128 stands for zero in the data rows.
Some points, one per row:
[ 76 109 117 111 133 170  95  53]
[127 185 120 170 185  48 167 111]
[135 145 126 121 110  90 128 122]
[102 186 116 137 108  75 137 104]
[130 135 165  97  99 113  92  82]
[102 204 110 104 131  72 103 125]
[152  85 125 148 126 222 150 118]
[151  62  93 120 113 128 126  88]
[106 127 122 144 139  75 168 223]
[192  90  85 120  69 101 110 136]
[133 136 145 153 144  94 161 230]
[ 92 135  92 173 139  64 167 117]
[100 125 113 158 216  73 163 234]
[ 91  88 106  91 100  97 102  68]
[161 172 176 106  70 173  72  51]
[ 99 112 128 132 136  91 137 130]
[148  88 160 206 233 116 207 225]
[122  88 120 140 146  92 141 141]
[ 87 120 170 128 160  90  98  60]
[172 110 125 176  57 140 191 154]
[131 110 138  98 111  65  71  93]
[145 115 142 104 124 197 105 118]
[ 95 100 139 164 144  61 154 100]
[127 171 141 108 122 182 111 255]
12 more points follow, each with its number after it:
[ 88 186  92 101  83 158 101  75] 0
[132 129 117 135  93 110 155 104] 1
[121 141 132 141 156 214 142 147] 2
[168  82 130 115  83 146 107  59] 3
[127  72 115 147 156 166 147 105] 4
[ 95 128 124 106 104 152 108  92] 5
[127 118 130 164 116 203 151 131] 6
[121 165 125 140 112  92 140 109] 7
[159 102 200 155 172  91  93 158] 8
[125  39 100 121 109  92 130  80] 9
[155 125 132 128 113 109 139  93] 10
[171 122 123 100  93  60  82  96] 11
Which three of these numbered points are nearest to each point below, ignoring the 3 directions in which the first points spread most? Their numbers follow each, nearest first.
[ 98 129 112 105  84 152 107  78] > 5 0 4
[ 79 133 143  84 110 105  92  95] > 5 4 9
[115 168 157 153 199 167 152 124] > 2 6 4
[115 159 129 146 124  81 143  97] > 7 1 10
[ 76 143 161  89 116 171  94 122] > 5 4 2
[ 84  57  98 169 195 151 176 177] > 5 4 2
[153 160 140  95  83 141  88  45] > 10 7 3
[148 157 172 124 154 110 147 134] > 10 3 7
[127 157 146 132 152 132 122 159] > 4 5 6
[103 212 141 127 129 114 140 123] > 6 7 2
[139  51 104 114  94 139 124 153] > 9 3 11
[105  91 106 113  87  75 113 112] > 9 3 1
[153  49  96 126 126 136 129 195] > 9 11 3
[171  83  97 147 127  79 166 210] > 11 9 3
[120 187 123 123 117 149 121  94] > 6 7 2
[160  89 131  97  72 127  98  65] > 3 9 10
